Families of rows that turns and mirrors carry onto each other, the same ones carrying the whole set onto itself: the rest of each named row's family, in list order:
7 families of 4 rows:
Q674: [ -1  -6  14  11 -26 -13  24 -10  24]
Q930: [-6 38 -4 40  6 37 22 21 23]
Q70: [ -9  31 -13  27   7  32  10  18  35]
Q45: [-12  16  -8  43 -10  41  21  21  42]
Q201: [-18   8  15  40 -17  54  26  17  32]
Q523: [-17  22  30  21 -10  54  20   9  20]
Q286: [ 10 -25  10  23  -1   2  40  13  13]
Q229: [  6 -12   2  13  15  11  31 -16  -4]
Q864: [ 10  20  20  13 -22 -10  33 -15  17]
Q514: [ -5 -26   5  12  -3   2  24 -10  10]
Q96: [  1  10  20  25 -27 -18  34  -7  19]
Q296: [  9   4  24   8 -26  -7  36 -13  25]
Q307: [ 11  -9  21  22 -20  -8  42  13  23]
Q448: [  5  -5  14  16 -26 -12  31  -7  32]
Q887: [-13  24  30  27  -9  54  14 -10  14]
Q766: [  0 -19   6  11  12   4  30 -16   8]
Q505: [ -4 -21   5  25   8   5  33  -8  -3]
Q58: [-6 40 -7 38 11 33 14  6 33]
Q609: [-1 38 -7 44  2 31 14  8 37]
Q491: [ -3  36 -14  33   6  28   4  -1  31]
Q644: [-10  32  24  37  -5  52  28  15  14]
Q336: [-10  20  26  39  -3  59  22   1  17]
Q500: [  4   7  22  11 -19 -14  32 -16  24]
Q859: [  0 -31   7  16  -1   7  31  -9  15]
Q902: [-7 26 28 39 -8 54 31 13 23]
Q156: [-1 31 -7 44  8 39 24 20 33]
Q319: [-15  28  29  34  -1  54  23  -2  18]
Q685: [  8 -21  -2  11   9   6  32 -11  11]

Same family as Q644: Q674, Q930, Q514
Same family as Q887: Q229, Q864, Q491
Same family as Q609: Q296, Q336, Q685
Same family as Q505: Q70, Q523, Q96

Families of rows that turns and mirrors carry onto each other, the same ones carrying the whole set onto itself: the rest of each named row's family, in list order:
5 families of 8 rows:
Q207: [  8   3 -16 -12   1  35  -3  16 -29 -10  11  20   3 -16 -14 -27  -2   4]
Q820: [ -9 -23  33 -12 -25 -10  -4  -9  12  -8 -14   6   1  20 -20  -1 -24   6]
Q771: [-11   7 -27   1   8   5  -8  22 -33 -36  -2  10  -8  11   3  -1  22   8]
Q968: [-11 -30  25  17  -9 -16   1 -10   5 -15 -13  17   4  20  -1  28 -15  10]
Q746: [-37 -30   5  -8 -11  -2  -9  -6 -28   8   1   8  -7  17  -8  34  -1   1]
Q314: [ 10   6  -3  14  27 -15  18  15   4 -37  14  -4  -5  -4   5 -13   6   0]
Q521: [ -2  16 -14  28   4  -1  13  27   8 -36   1  -5   4 -17 -20   0   7   5]
Q545: [-14 -13  22  15 -11  13  11 -36  14  17 -20   9   7  -9  -6  25  -1   7]
Q813: [  4 -34  27  -1 -19   2 -14 -19  -8 -11 -18  13   8  21  10  13 -18  -5]
Q308: [ 19  17 -20  -3  10  14  -7  10  -8  -9  26  20  -7  -7  -1 -24  -9 -18]
Q359: [-24  -1  12 -16 -24 -16   8 -17   2  18   5  -5   5  15 -28   1 -29   1]
Q89: [ 18  17 -10  18  15  -6  -3  21  12 -33  13   8 -12  -7  -3  -7  -4 -16]
Q889: [-27 -15  12 -19 -26 -13  -6  -8 -13   9 -26 -10 -16  17 -23  16   0  -2]
Q118: [-19 -24  18 -22   0  -3 -13 -11 -26   2 -11 -10 -11   2 -12  35 -16  -7]
Q247: [-19 -13  14  16 -28  14   1 -33  15  10  -1  -6  24   4   3  16  -4  -9]
Q593: [-24 -20   5 -12 -15 -15 -14  11 -28  19  -3 -16  -2  16 -12  27   5   8]
Q869: [ 23  25 -13   6  13  11  13   5 -16 -11 -26   6  -9 -28 -18 -11   2   7]
Q116: [ 20  21 -15   7  11  21  -6   3   1  -8 -10   6 -21 -25  -2  -9  20 -20]
Q650: [ -7   1   5  -8 -15  -7   5 -15 -12  43  14  -5  21   8 -13   3 -21  12]
Q382: [ -7  24 -27 -13  18  20   6   5 -27 -10  23  11   5  -9 -10 -15  -4  11]
Q283: [ -2  11 -30  10  -2  10 -14  21 -10 -17  11   5 -18  -1   4  -5  27 -25]
Q63: [  0  -2 -29   7   6 -10 -22  23 -25 -25   8  -3   3   5  -8   6  32  -7]
Q368: [-16  -5   4  -7  -5  -2  12 -32 -19  32   8  17   8   7 -10  17 -28   6]
Q304: [-18   7  -1   0  -8 -20  11 -30 -11  22   2 -12   9   6  -9  28 -26  -9]
Q658: [ 27   1   2  19  19  -8 -11  14  12 -40  -1   2  11 -13 -13  -1  10   4]
Q183: [ 30  17 -13   7  11  19  -5 -15  -3   2 -11   5  12 -28  -9 -13  25  -1]
Q619: [-19  -7  15  -3 -40   4   2 -28  11  19 -26  -3   3  11 -15   0   5  -2]
Q181: [  4 -12  26  10 -23  12   0 -21  13  27 -24  -7  16  -5  -3   7   7  14]
Q867: [ -5   5 -33  19 -18   7  -2  26 -23 -25   6  13   8  11   0 -16  18  -1]
Q666: [ 14   8  -5   1  23  17  14  -5  -7 -12 -12  -5 -16 -25   7 -17  31  -3]
Q851: [ 10  32 -18  13  11  25  14 -13  -3 -11 -16   9   5 -19   0 -13  17  12]
Q578: [-22   2  15 -18 -20 -25  18 -12  -4  17  17  14  17   2 -19  19 -16   3]
Q17: [  5   8  -1  19  14  12   3  16  10 -51  -3  11   5  -5  -1  -7   8  16]
Q951: [ 14   5 -11  -9  20  12  12   0 -17 -10  28  12   1  -5   9 -36   1  -2]
Q627: [-23 -14  18 -23 -21 -21   2  -3 -21   7 -19  10  -8   2 -14  34  14   0]
Q202: [ -2 -23  41 -15 -21 -13   4  -6   6  -9  -6  29  12   5  -9  13 -12   8]
Q125: [-16  -6  19  -4 -39   0  12 -26   5  20 -15  18  16  -2  -4  15  20  -1]
Q647: [ 11  12 -28 -10  11   8 -12   3 -25   2  34   9  19  -7 -14 -18   3  -3]
Q787: [-11   0 -25   6   6   6   6  13 -20 -18  15  -6  -8   2  14 -15  39 -11]
Q548: [  6 -29  35   5 -11 -19 -10  10   3  -8 -16  -2   7  17  -6  16 -13  18]

Same family as Q666: Q314, Q578, Q951, Q627, Q202, Q125, Q787
Same family as Q63: Q593, Q650, Q658, Q183, Q181, Q647, Q548
Same family as Q247: Q207, Q521, Q813, Q118, Q869, Q304, Q867
Same family as Q771: Q968, Q746, Q545, Q382, Q368, Q851, Q17

Families of rows that turns and mirrors carry onto each other, the same ones carrying the whole set onto itself: the rest of each named row's family, in list order:
5 families of 4 rows:
Q640: [  8   3  -3   4 -18   1  16 -20  24  -8 -12  15  17  21   4 -13 -22  -9
  -8  19  11 -11   2  -2   5  41]
Q729: [ -6  -3   0   3 -29  -1  15 -23  23  -2 -22   8  22  11   5  -8  -7 -17
  -7  12  11 -15   8   9  14  37]
Q654: [ 20   3  -1  27  11  26  -4  -4 -11   9  10 -17   7  -5 -15  21  20  23
 -12 -13  23  -1 -25   3  12  -9]
Q352: [ 12  14   2  27  10  11 -10   9 -12   0   6 -23   6 -13 -14  27   9  30
 -31  -9  23   4 -17   2   8 -14]
Q128: [ 12 -10  -8 -10  -4 -41   4   9 -20  -1 -45   1 -16 -16  -5   2   5   0
  -6 -12 -20   3  28   7  11  -1]
Q569: [ 21  18   2  31  11   8   0  16  -3  -3  24 -10  -5  -5  -8  18   3  32
 -20  -6  30   9 -16  -6  -5  -7]
Q524: [ 26  28  -1  23  11  26 -20  -5  -6  -6  18 -13  -3   8  -4  34  13  25
 -17  -6  13  10 -20  -6   4  -5]
Q969: [ 13  16   5   0 -11  -1  27 -30  30   1 -15  14  15   7   9  -4  -1  -6
 -20   4  16   4   5   7  17  33]
Q200: [ 14   0 -16  -6   6 -26   7   5 -44   2 -40   1 -15 -10 -19 -10   2   5
   9 -10 -16   2  12 -10  10 -11]
Q504: [ 14   5  -9 -18  -4 -23  -6   6 -27   0 -47 -10 -21 -11 -30   2  12  18
  -4  -5 -24   0  14  -4   9 -14]
Q541: [  4   6 -10   0 -11  -7  17 -29  32  -5  -8   9   8   8   4 -21 -15 -15
 -23  12  20  -7  17   3  -6  18]
Q31: [-19  13  -7  13  -4   3 -31   8  16 -19   9 -10   3  18  -3  25   6  -2
  50  20 -20  13   4   5  -9  19]
Q995: [-30   9 -18  13  -2 -11 -24  11  16 -11   9   6   8  19   0  25   0  -9
  43  12 -22  16  10   1 -14  11]
Q975: [  7  -9  -9  -9  -5 -23  -2  10 -42  -2 -39 -21 -16  -8 -16  -2  10   5
   9  -8 -28  -5  12  -4  14  -5]
Q583: [-23  19  -1   3  -2 -13 -23  10  23 -13   3 -10  11  21 -15  36   7  -5
  36  22 -13  26  10   8 -16  21]
Q323: [ -9   8  -1   2 -21  -4  11 -31  36  -9 -16  -3  12  15   1 -16 -10  -9
 -22  22   3  -4  11  10   6  32]
Q498: [-12   5 -10   9   0 -17 -40  11   5 -21   5 -16 -10  23   1  34   4  -9
  27  15 -29  21  17   6 -20  12]
Q618: [-16  21  -6   1  -6 -18 -18  21   7 -14  17   0   6  25 -11  32   5   4
  29  11 -26  30   7  -2 -25  24]
Q198: [ 11   5 -22 -26  -7 -28  -6   3 -31   0 -35   6 -10  -7 -21   0   4   5
  -9 -13 -29  -2  22  -7  -6 -12]
Q387: [ 20  -3 -11  26  13  18  -6  10 -14   6  20 -12   4   6 -12  25   8  28
 -22 -16  10  -3 -25  -8   5 -13]

Same family as Q387: Q640, Q200, Q995
Same family as Q198: Q569, Q541, Q618
Same family as Q128: Q524, Q969, Q498
Same family as Q583: Q352, Q504, Q323

Families of rows that turns and mirrors carry onto each other, the same ones carrying the whole set onto itself: the rest of each named row's family, in list order:
3 families of 5 rows:
Q561: [-25  -7  10 -17  -7   0 -21  -8]
Q206: [  9  12  -9  16  26 -24 -10  20]
Q964: [ 20 -10  33  -7  -9   3 -37  31]
Q893: [  3  -4  19 -27 -24   3 -33   6]
Q239: [-12  13 -17  -7   7 -18  -9  -7]
Q8: [ 28  22 -14  -4   1 -23 -18  18]
Q925: [  0  24 -19   5  -5   0  -1  -5]
Q823: [-13 -21  36  -2   4   6 -29  18]
Q546: [ -5 -11  33   7 -12  25 -20  14]
Q299: [  9  15 -11 -25 -18 -13 -21  -3]
Q784: [  8  -9  24  19  24  -9 -22  35]
Q168: [ 35   6  13   7   7 -14 -28  39]
Q494: [-14   4   6  -7 -20  17 -11 -10]
Q144: [ 16  -1  24  28   8  12 -15  34]
Q263: [19 20 -7 28 13 -4 -3 21]

Same family as Q823: Q561, Q206, Q239, Q784
Same family as Q144: Q925, Q546, Q494, Q263

Families of rows that turns and mirrors carry onto each other, the same ones carrying the whole set onto itself: the rest of each named row's family, in list order:
5 families of 3 rows:
Q275: [-26  16  28   5  22 -14 -26  -1  -3]
Q171: [ -1  37  -5 -19  17  15   7  20  17]
Q516: [ 32   1   8 -15  -6  11 -37  11 -12]
Q648: [ 7 30  5 -5 15 18 24 26  4]
Q464: [ 21 -15  15 -10   7  28 -26  22   5]
Q958: [  3  31 -15 -14   7  29   7  18  -2]
Q777: [ -9  42  -9 -18   8   7   5  15   9]
Q535: [ -6  43   6 -24   3  26   2  15   1]
Q778: [-12  19  25   8  15 -22 -14 -12 -20]
Q809: [  0  14  24  18  18 -19 -18  -9 -23]
Q190: [ 18 -21   9 -11   6   4 -35  13  -3]
Q580: [  0  26  32  19   7 -25 -13   3  -9]
Q380: [-11  23  22  22  20 -14  -7 -12   0]
Q805: [ 22 -12  20 -17  20  12 -30  29  -8]
Q780: [ 25 -12  16  -1   1  23 -31  22  -6]

Same family as Q777: Q464, Q809
Same family as Q778: Q171, Q780
Same family as Q516: Q275, Q648
Same family as Q958: Q190, Q380

